Rotation paths and how fast each direction turns (degrees per step)
Each turn is a multiple of 5 degrees from 10 to 175, or 0.
Each row of a path follows its step; steps can be skipped.
path 1
step 0: -24  -30  44  -21  40  -25  9  -35  5  14  -23  -7  2  -5  -17  -24  14  -23  36  -16  46  -74  36  -13  -8  4  -35
step 1: -11  19  37  11  -1  41  10  -57  23  2  12  11  -1  -11  17  -73  43  -16  -6  12  21  -29  -11  -43  -25  22  -35
step 2: -30  -45  24  -34  -49  21  49  -30  -20  -4  -21  24  2  4  -6  -33  36  -17  43  45  -15  -10  -26  -11  -17  30  4
step 3: -50  -49  5  -14  3  -56  43  -39  21  -2  -11  -10  11  -4  -8  3  39  -26  13  2  40  -40  28  -24  17  40  4
step 4: -30  -13  11  31  -17  7  1  -60  43  -3  18  17  -6  -31  44  -50  43  -14  19  -37  34  -43  7  -3  -25  -9  2
step 5: -42  -58  30  -14  -19  50  25  -15  3  3  8  31  37  -12  16  -35  35  26  42  28  -11  -3  23  -5  -37  0  -28
step 6: -64  -33  -17  -27  4  -11  27  -44  33  32  -1  20  36  -18  -5  -13  27  -34  -13  41  -7  8  36  -22  15  48  7
step 7: -35  -45  -11  15  0  -9  7  -65  43  42  9  20  -23  -5  31  -22  11  -54  40  -3  17  -25  -6  36  5  -11  12
step 8: -43  -73  41  43  2  38  23  -3  22  22  14  -4  -4  4  22  -36  -2  13  23  16  19  -25  39  0  -2  -8  -48
step 9: -40  -20  5  18  -27  59  41  -24  38  30  -9  17  30  -23  7  -39  21  -11  -27  20  -8  21  20  -34  44  32  9
Directions:
-8  -18  -10  9  -14  -7  -6  24  -19  6  -8  0  -8  0  -14  -16  -5  11  13  1  -1  2  1  13  -18  14  -13 -> 125
7  -7  3  -1  16  -13  10  0  5  1  12  -11  19  25  -6  8  11  18  8  12  17  10  1  4  2  -2  -23 -> 140
-1  21  10  24  1  5  -1  9  -2  -6  -13  3  7  3  9  -16  6  1  12  -14  -2  -5  25  -2  4  -21  -15 -> 95
-4  1  -3  -25  10  -8  -24  -13  -8  9  -3  -9  17  -9  18  -11  -13  -5  0  -1  -14  7  4  10  -3  -3  -19 -> 55
0  -22  -5  17  -1  18  -14  5  17  9  1  -1  2  2  -8  7  -2  -6  -14  2  -9  16  11  22  22  -10  -1 -> 20
path 2
step 0: -14  13  -40  -32  -1  -11  22  12  -28  39  18  -14  11  -1  77  -6  -21  -31  48  43  1  -43  17  35  40  -4  34
step 1: 10  24  7  81  -11  20  -32  -42  54  0  -2  -50  -12  5  -23  9  -3  -56  5  15  -60  -7  -21  -12  0  7  -10
step 2: 78  6  0  -47  -12  23  9  -6  7  -4  -9  45  -5  -72  -26  22  -34  23  30  -40  -1  13  3  28  29  -2  -24
step 3: -31  -54  -2  5  -40  -20  26  -2  27  -46  -19  1  -32  40  3  39  9  21  -33  10  14  -23  5  64  -9  36  48
step 4: 4  12  13  5  10  -13  14  58  4  -16  33  32  33  19  23  -18  -24  30  -15  -3  -89  -32  -18  -57  6  -34  13
step 5: -6  52  -9  -18  30  10  9  -22  -41  16  25  -29  28  29  -30  4  -16  -18  16  -4  -29  54  48  45  -18  65  9
step 6: 39  1  57  3  -7  -18  13  -20  -5  -1  -27  -25  -32  -4  20  16  -41  -42  45  28  27  -47  29  -4  -30  -63  26
step 7: 37  -1  -19  0  -46  37  -25  54  16  28  22  -30  0  -5  -58  15  56  -6  18  -4  -16  -37  -59  21  8  19  10
step 8: -5  -30  -53  -5  29  -2  43  -26  16  38  -21  45  -6  -32  49  34  -37  0  3  33  -43  13  -15  35  50  6  12
step 9: 3  26  14  35  -50  -27  -41  -12  53  -79  -2  6  1  11  -17  1  -1  -18  -37  13  -50  13  53  14  1  -1  -13
Directions:
28  2  -1  4  5  20  -3  -2  -15  -8  7  -7  0  15  -11  -3  10  11  -12  -1  -14  -8  -15  -15  9  -6  -19 -> 130
17  12  12  11  4  -13  -19  9  5  18  -4  -13  -4  7  17  17  -1  3  13  5  13  10  -16  6  13  7  -6 -> 60
2  -3  -2  -6  -17  2  7  12  -7  -16  -5  4  13  14  8  5  12  -2  8  -7  27  -27  -17  7  -3  -3  10 -> 100
-3  -6  15  -19  5  7  -5  -3  0  5  -11  10  -15  23  7  -1  8  -14  -8  1  1  -10  23  11  24  -1  -9 -> 125
3  -15  17  -9  3  8  -4  -11  9  0  7  -11  -14  -7  -25  14  -12  6  19  -15  17  -12  4  -9  -8  4  -7 -> 85
-14  5  -4  12  -10  5  -15  -1  5  -7  6  -13  -3  17  -23  6  23  -7  -8  -1  0  11  1  18  -10  21  1 -> 175
-2  24  3  -16  -1  -16  12  -15  10  16  13  -3  1  26  -4  -15  0  17  3  4  3  -4  1  -2  -14  -7  1 -> 60
path 3
step 0: -15  -39  15  28  34  -2  9  29  13  22  -21  9  15  18  -74  48  -9  -32  4  53  3  -29  -10  -12  -12  28  -25
step 1: 24  4  19  14  36  17  -6  -21  68  58  -28  30  18  19  -9  26  -4  16  26  -22  39  23  -16  11  37  36  6
step 2: 6  1  -21  3  2  -43  44  -19  61  34  -11  29  14  3  -5  5  38  -22  -65  21  15  -23  -6  17  -23  25  -34
step 3: 45  -8  63  15  -38  15  19  3  0  18  -39  -14  56  29  -5  31  -13  -2  -33  -29  16  -25  12  2  -1  41  -25
step 4: 22  -30  -7  -23  0  16  0  -23  -4  15  9  34  22  57  -64  12  33  38  -14  -8  31  1  -26  46  -37  -10  -26
step 5: 27  -1  -10  -50  4  37  66  -24  1  -22  -46  25  -3  -10  -2  56  9  1  -20  -6  26  -23  -9  31  21  28  27
step 6: 59  -46  8  5  12  15  30  -9  12  -2  11  13  -26  10  -20  6  -29  43  -31  61  5  -20  43  14  0  24  -41
step 7: 35  -6  60  14  39  20  -23  -10  23  -28  -2  11  11  7  1  73  -2  2  -20  41  20  12  -44  21  -23  7  23
step 8: 6  -31  19  -1  16  10  33  -24  27  27  47  52  18  -13  16  -26  -17  23  -42  12  60  -12  -38  15  32  2  17
step 9: -17  -61  10  14  -13  -12  2  13  34  -59  -22  22  5  0  46  31  3  16  -60  -14  26  -18  -3  3  -18  39  -25
Directions:
4  12  -29  0  1  5  22  9  7  0  16  17  11  -11  17  0  14  1  13  -5  6  5  -12  13  7  3  5 -> 110
9  -18  9  9  5  14  4  -10  -2  -14  15  4  -19  -22  -5  -9  -10  -4  8  3  -14  -1  -17  5  -11  15  13 -> 40
16  1  -4  -7  -3  -20  -23  -20  12  2  -7  -3  -2  -8  0  7  10  9  17  -1  12  10  -3  13  -20  -12  13 -> 125
10  17  2  8  21  -1  -3  2  18  11  1  1  -18  1  4  10  -8  -4  4  35  -1  8  1  -11  16  1  3 -> 60
-17  -19  -6  7  -9  -16  17  0  -7  9  14  9  -8  15  -1  16  14  -2  0  16  -7  7  6  -11  -21  -3  12 -> 170
-13  11  -10  7  -3  1  -9  -21  -23  10  -10  11  -2  -10  19  0  -5  6  0  13  7  -14  4  1  -10  22  -11 -> 110
path 4
step 0: -29  3  7  -10  -29  -35  -2  -23  47  -24  16  -28  -15  -13  25  36  -1  26  37  13  16  17  -38  -63  -11  -34  -45
step 1: 28  16  47  -34  -12  -54  -12  36  12  -7  -15  -31  30  50  28  -11  -59  27  25  3  -2  -21  -15  22  -19  22  -5
step 2: -13  -47  -11  -7  -12  6  -20  42  -35  29  -15  16  -20  25  -20  6  -21  24  -17  34  -28  43  -5  51  -58  -9  -34
step 3: 24  -38  -1  -23  -3  22  -7  -16  11  -43  -44  20  -59  -31  -19  -49  -24  -1  -40  16  -29  12  -18  -19  32  15  -29
step 4: -17  16  27  2  17  -14  -30  -43  61  1  -13  54  15  -50  -15  43  -27  -14  4  25  5  -24  -27  -23  -20  11  -29
step 5: -50  23  35  -2  -11  -42  -9  -29  36  -10  7  -2  -20  63  31  -1  -18  30  45  32  18  45  12  -15  2  21  3
step 6: 7  28  21  -29  -6  -18  45  39  -46  7  -20  -36  -34  26  -7  2  -14  21  10  18  11  -7  -49  11  -56  31  -39
step 7: 13  -28  21  -2  -65  63  7  44  24  -9  -29  33  -14  18  11  -14  -35  -17  -27  18  -29  -1  -9  33  -17  -23  -27
step 8: -13  -45  15  -24  -8  22  -55  -34  -11  -39  3  1  24  -36  -8  8  -23  -2  -28  29  3  21  -1  -43  14  14  -72
step 9: -14  9  77  -18  8  -33  -34  -43  24  1  -18  41  14  -16  -14  -31  5  49  23  22  -3  -25  -6  4  -3  40  21
Directions:
-3  -6  9  1  10  -4  -7  -20  -9  12  -32  0  -2  -18  -1  5  -10  1  -2  -22  -10  18  8  9  4  -1  7 -> 60
6  -18  -7  -25  14  25  0  17  3  -2  1  -4  9  -15  15  -12  -7  3  -4  7  2  7  14  7  -16  4  3 -> 70
-5  -9  3  1  -2  -3  -2  2  20  -11  -11  3  22  -12  16  10  26  -15  -6  4  -14  4  -8  -17  12  9  -9 -> 85
-12  -6  -11  10  5  1  12  1  -19  4  5  1  -5  9  23  -3  -10  -2  1  -3  -36  -15  -4  7  -2  12  -8 -> 80
-5  -30  6  -16  -5  -7  -8  10  -13  -3  3  15  0  8  -25  0  1  -15  -14  -6  -4  -13  10  5  13  -4  -9 -> 70
-8  1  -10  -4  -4  8  -23  -16  3  -14  2  7  4  -4  14  -9  -13  -13  13  -21  13  -17  -7  -8  -5  -16  -11 -> 90
path 5
step 0: 22  -39  25  -31  26  -38  -16  15  42  -1  31  -9  -13  -49  -1  4  10  31  32  -1  22  -41  -42  -9  27  62  19
step 1: 0  14  20  9  -12  7  -8  -33  -10  -47  -30  44  -24  3  -77  28  -38  -21  3  23  -51  38  13  -2  41  4  -6
step 2: -13  -26  -71  25  7  19  8  3  8  -13  5  -45  27  -26  10  34  34  2  -64  26  -31  -23  -36  -9  -19  -21  36
step 3: 52  7  14  -36  31  -51  -15  -4  23  -16  36  22  -78  -24  -5  -16  -16  0  -18  19  46  -22  -29  9  -14  14  -19
step 4: -7  21  26  -31  -29  -4  49  -27  -9  0  -27  8  -6  3  -46  42  -13  27  -2  -21  -76  11  4  -29  7  49  36
step 5: -2  -21  -23  6  43  45  -4  30  25  -53  14  -52  1  -21  4  -4  -17  -13  -11  56  -17  -26  5  -17  35  -50  40
step 6: 26  -3  -2  -15  -71  -40  -60  -21  30  -18  3  13  -28  -29  -15  18  7  -4  -26  8  35  -36  -48  16  7  39  -13
step 7: 12  19  8  3  62  2  33  -2  25  14  -26  65  -9  -9  -23  27  -1  -5  -29  7  -90  9  2  -13  -7  27  -5
step 8: -32  -51  -29  -8  43  -2  8  -6  -34  -37  13  -88  -25  -8  -24  25  -12  28  -23  29  19  -12  -3  -4  20  16  26
step 9: 49  21  9  -4  -64  3  -23  -5  43  -33  58  31  -40  -10  -24  6  -21  17  6  24  -3  17  -54  -12  -23  -21  12
Directions:
-7  2  13  -5  -7  15  -22  12  21  3  -15  -1  10  4  10  3  -9  2  0  6  -6  -23  14  3  19  14  -9 -> 60
4  0  -8  19  0  15  15  -5  29  7  0  -1  12  8  -6  -12  -8  1  -2  -17  -16  -4  -9  9  -17  6  15 -> 140
12  8  14  15  -4  3  3  5  -4  7  -14  18  -15  -8  13  -8  21  11  2  15  14  -12  -11  7  -9  10  16 -> 110
-13  -20  10  19  8  -7  -4  4  5  3  7  -11  -7  -24  2  -16  3  5  -17  -11  7  -8  20  -17  -1  -8  7 -> 130
33  0  -8  5  6  -2  -5  17  -2  12  -19  -16  7  -4  4  8  10  14  0  -2  -18  12  4  -13  1  -10  -5 -> 135
1  5  -14  1  6  -13  3  -10  4  2  -15  12  8  -7  8  7  6  -10  -34  -3  5  -11  3  19  -7  -10  -22 -> 85
-8  -17  -12  1  13  -19  0  14  1  -11  -5  -14  -8  5  16  5  0  -4  23  3  -9  -19  -2  21  -10  -8  6 -> 130
2  -3  -26  4  -8  -16  4  -5  8  6  4  12  0  8  21  -10  -8  9  0  11  3  18  20  1  18  10  14 -> 0
path 6
step 0: -24  1  87  33  3  -10  -12  -7  -43  21  -37  2  -14  -23  1  23  -15  -14  19  -49  0  39  2  17  29  -29  -32
step 1: 14  10  -13  -27  16  61  -44  -44  -23  26  -52  1  -57  -2  -20  -23  -11  11  -2  -3  44  29  28  26  -8  7  -17
step 2: -9  -19  -40  17  16  -20  -37  -37  52  19  -7  1  14  -35  -42  -3  -15  28  15  -41  30  29  -29  21  58  25  18
step 3: 4  -40  20  24  48  3  26  10  -5  2  -49  -3  -19  17  30  -19  -24  53  25  -32  -25  57  -23  -28  32  -31  17
step 4: 52  -72  -6  -37  -1  16  20  -1  14  54  -46  19  -21  15  -18  -22  6  13  -7  -15  12  -1  -3  -12  -24  36  -50
step 5: -9  -21  34  -4  34  -21  -3  7  42  -13  2  2  25  -64  -24  -38  11  22  30  -10  -3  5  34  -18  20  81  -15
step 6: -3  -43  60  16  23  20  11  2  -40  -26  -23  21  -4  0  19  30  38  6  80  -38  11  -2  14  14  26  -10  -14
step 7: 58  19  -21  -10  -18  49  -4  -33  -5  -1  -38  -5  -4  39  -19  0  38  46  35  15  36  15  43  19  -5  41  -20
step 8: 7  2  0  -8  -20  -23  -10  -27  50  -8  26  -14  62  26  -5  -8  -20  0  58  -27  24  37  -17  5  54  51  8
step 9: -18  -10  62  -21  -14  -20  17  24  -23  -20  -45  23  6  56  50  -15  0  35  20  -6  16  61  -23  -7  4  -5  21
Directions:
-3  22  2  0  13  7  1  8  0  -15  -10  -7  -8  -3  4  -20  -2  22  -6  19  -7  13  20  -10  -7  7  14 -> 175
0  21  14  -1  -18  -11  -14  -13  -11  -2  -5  -7  -6  9  0  -9  -5  -15  -10  5  21  21  -14  10  10  -3  6 -> 40
8  2  -11  -2  13  -29  -9  -3  -2  -2  4  6  20  1  -19  1  -1  -8  -8  6  -17  8  19  5  23  5  -2 -> 125
2  -9  21  1  -8  -21  -9  21  -1  10  4  4  -15  -4  0  -23  12  -13  -3  -3  -14  -3  1  -13  -14  9  -9 -> 65
4  9  -16  -1  10  12  -3  -1  7  0  -1  -17  0  16  -9  -3  -8  -22  -5  -9  11  6  10  -15  -15  11  -28 -> 115
18  1  -7  -13  -1  14  -7  22  -22  1  -3  -4  -4  -11  -5  20  -3  -4  5  8  -15  20  -18  4  -4  12  0 -> 120
path 7
step 0: -37  -16  5  -2  48  18  68  -30  -13  53  -9  -16  -31  10  -14  -21  12  -3  -18  -26  -18  -10  -15  -38  9  26  9
step 1: 15  32  24  -1  5  37  -15  9  13  -34  23  -8  -20  5  7  44  58  46  39  -24  8  -8  -18  -26  -2  37  -34
step 2: 31  -12  -38  14  -18  27  -11  -3  14  -1  -13  4  25  -14  -3  22  -77  38  30  31  -21  12  33  9  -40  20  -19
step 3: -19  -36  1  -29  5  11  -38  37  -19  46  -27  -31  -20  -28  -14  -4  4  -2  1  17  -28  40  -8  48  27  -30  39
step 4: 8  10  -9  29  4  -21  -21  37  -24  6  41  22  3  29  58  15  7  -11  -47  -49  24  36  -9  -26  24  -19  23
step 5: -55  0  17  43  -4  -16  55  -59  34  12  -10  27  46  -19  10  26  5  -10  -7  -10  8  13  -6  1  -19  27  7
step 6: 21  3  47  -2  61  -18  -5  -17  12  -8  -64  13  -42  20  -9  -3  33  16  39  33  -18  11  -7  -16  0  9  -31
step 7: 33  9  -26  -22  20  5  34  52  -18  -37  13  -17  16  38  7  10  -28  53  -3  -12  -59  -29  -3  19  2  19  -2
step 8: -19  -16  -9  2  -79  4  -15  9  4  24  -15  -45  -1  -19  -58  32  -11  7  -22  -33  -18  23  28  -7  27  21  -4
step 9: 1  -4  -21  -12  9  16  -6  -2  -37  60  -1  -5  -17  -14  33  -30  16  9  23  -20  37  64  5  -52  -34  -22  0
Directions:
-3  -2  7  1  -23  4  -27  -14  4  -18  -2  8  -12  10  1  -11  14  -1  -7  7  -21  11  -8  -8  3  11  11 -> 155
-8  6  4  -10  -11  -7  -8  -1  -23  5  -10  11  -2  4  0  -4  -16  19  0  -12  0  -12  20  11  23  -7  16 -> 80
4  21  2  -4  4  0  -4  4  -17  -6  23  2  -3  8  5  14  10  -1  -21  -1  2  2  10  25  -10  20  -9 -> 120
-19  17  -2  -21  0  8  6  -10  -2  -3  -10  6  -17  -5  -11  19  -20  -11  -11  4  -3  12  -15  -3  0  -13  -10 -> 130
-2  25  -7  -4  2  1  -11  13  -4  -6  -3  -3  15  18  21  -5  5  11  2  13  5  6  5  -23  -1  -19  -13 -> 140
-4  12  19  9  19  7  6  -19  20  -11  12  -12  -16  3  3  5  -3  11  4  -1  -8  -8  21  -3  -5  -12  11 -> 70
-3  4  -14  8  2  20  23  -9  -11  -9  -1  -1  1  2  16  -32  -15  4  -2  -6  -7  12  -6  11  -7  5  3 -> 155
-9  -1  12  17  -5  12  3  5  -2  5  -7  29  -9  2  -5  0  7  24  0  7  13  -15  -11  2  -22  -3  -8 -> 80
path 8
step 0: -9  -22  -9  -51  -10  -3  -55  -16  -4  10  40  23  -5  -9  17  82  8  -24  -7  -76  -17  -33  -7  -3  -8  -13  40
step 1: -34  -28  36  -16  20  -6  -38  40  -29  -40  17  -25  1  -27  -21  13  -54  -14  4  -48  71  10  -51  3  -7  8  -24
step 2: -2  -23  60  -47  27  51  21  34  -32  -16  38  -7  -18  -28  19  -8  25  22  2  -19  -7  37  29  40  -34  46  30
step 3: 3  20  8  -51  -16  -28  0  -11  -40  -15  -27  -40  3  -34  -20  -3  -62  37  -35  28  -21  24  34  -39  -26  60  11
step 4: -32  5  33  -30  -53  -42  6  14  -30  19  42  -24  34  8  12  0  46  -12  27  23  -55  -8  -10  -41  40  49  3
step 5: 28  -29  -43  -12  -13  10  -19  18  -72  23  28  -19  15  -8  3  -35  -10  10  32  6  -15  -49  -32  -60  -41  -26  -36
step 6: -8  -27  7  16  5  -34  62  37  -36  7  42  -9  9  42  8  -80  -8  -41  -5  43  34  -6  -3  32  -18  -18  10
step 7: -7  -27  -51  -14  8  -2  45  -51  1  -15  14  29  15  1  5  -27  14  -17  -26  -5  -24  6  63  -33  -60  -34  55
step 8: -58  48  17  25  -8  -76  -4  -67  16  -13  27  -1  30  6  -14  -6  -26  -29  -34  -30  13  -42  -2  -13  -10  -16  1
step 9: -22  -34  -9  33  19  17  -15  -27  47  1  69  -16  35  -47  18  6  61  -5  14  -57  7  -15  -38  -2  -30  9  -11
Directions:
4  2  3  -4  3  20  22  7  0  3  5  -1  -29  1  -8  -4  -1  -17  3  10  16  14  -7  3  -24  0  -9 -> 85
14  -2  1  12  -15  11  -8  -6  -10  -8  9  19  6  22  -14  -12  -3  4  3  24  -5  -3  -12  -10  0  13  13 -> 40
-20  3  3  10  -9  7  -17  -15  6  -10  11  2  1  -1  5  2  -13  -1  3  -12  6  18  -8  15  -15  -18  23 -> 45
10  -26  -20  -2  4  -2  5  -11  2  -7  3  8  -5  -24  -16  15  -11  16  11  5  -16  3  -2  -4  -10  -9  -4 -> 160
14  -6  5  -21  -25  16  1  0  -9  -2  6  5  -4  -12  0  0  -18  -4  2  -14  11  4  7  6  29  4  1 -> 25
13  5  -16  6  23  -1  6  8  -7  7  -2  4  0  -13  9  -18  -10  0  -16  3  -8  17  0  16  7  11  23 -> 90
10  12  -9  -15  1  -10  16  7  21  12  9  4  10  17  -18  -12  -5  11  13  -20  5  1  -5  -4  -3  -12  11 -> 40
12  1  12  -24  21  2  -15  11  6  -13  -12  -4  -4  7  -3  26  0  -1  3  8  3  -1  -17  4  4  1  18 -> 25
path 9
step 0: 36  81  9  -15  -26  16  17  30  -15  -38  -13  30  2  -71  -24  -8  15  -12  14  8  -59  19  -13  10  -16  -45  49
step 1: 29  -2  16  -32  -2  3  57  -79  12  42  -6  68  3  -59  -37  9  -6  -8  3  -37  -16  -17  -22  13  -21  -13  42
step 2: 12  30  27  -82  7  24  63  21  -13  59  20  -7  -2  -62  -4  -28  -20  29  -4  18  54  0  -7  -8  -31  24  -4
step 3: 24  -10  80  -58  -31  17  16  34  8  -17  10  -9  67  -18  27  -18  11  1  -22  -29  -26  -3  -19  -44  -16  44  41
step 4: 68  -6  27  -31  -51  52  -4  -1  8  -31  7  12  19  -9  7  6  27  18  53  -47  64  9  -4  2  8  -42  51
step 5: 10  62  60  -11  -6  2  23  -11  -12  15  -23  23  28  25  -4  -46  -36  48  19  7  1  8  3  39  -15  -69  64
step 6: -33  23  23  -12  -56  -26  87  -26  42  -3  -12  -11  -11  -22  -22  -36  11  11  -20  -41  14  14  8  54  -19  26  55
step 7: 41  76  15  -36  -13  12  59  39  -1  -10  19  -1  -35  -52  1  -17  38  -53  14  29  -8  15  3  2  16  20  56
step 8: 43  9  46  -43  24  -6  44  -45  -31  0  20  20  54  -37  -25  42  35  -26  32  -19  -43  -28  -4  0  -35  -9  46
step 9: 57  -11  14  -38  22  21  39  -4  -3  33  -5  -2  25  -55  -61  -38  13  65  37  -17  52  22  -20  -1  -38  0  2
Directions:
7  15  -1  -8  12  28  -7  -15  10  -1  8  8  -21  14  4  5  9  8  -3  14  11  21  4  0  -4  12  0 -> 140
23  4  2  15  12  6  -5  3  -4  -8  -13  -20  5  0  7  11  3  35  -5  -15  -1  -11  4  -2  9  5  5 -> 65
10  -16  9  -2  -10  11  -13  4  4  -9  7  -20  8  26  -16  -17  -8  0  9  -2  5  7  -2  -14  -16  -14  -3 -> 60
-16  2  0  -2  11  -3  19  -1  0  19  3  -9  9  5  8  -19  -4  20  7  -13  -5  19  7  11  -7  7  -23 -> 100
9  -2  -12  10  -7  -12  -11  -14  15  23  2  2  3  -10  -12  -3  -19  16  -19  10  3  13  -5  8  -2  -13  12 -> 85
11  -4  -18  3  -16  5  13  6  7  -7  17  -5  1  -3  22  6  3  -3  0  -4  -23  24  -1  -17  12  -9  4 -> 100
-12  4  -22  -1  -18  10  4  3  -8  -7  16  -14  1  -13  -7  18  8  8  1  -6  26  -4  0  12  -14  -8  -8 -> 155
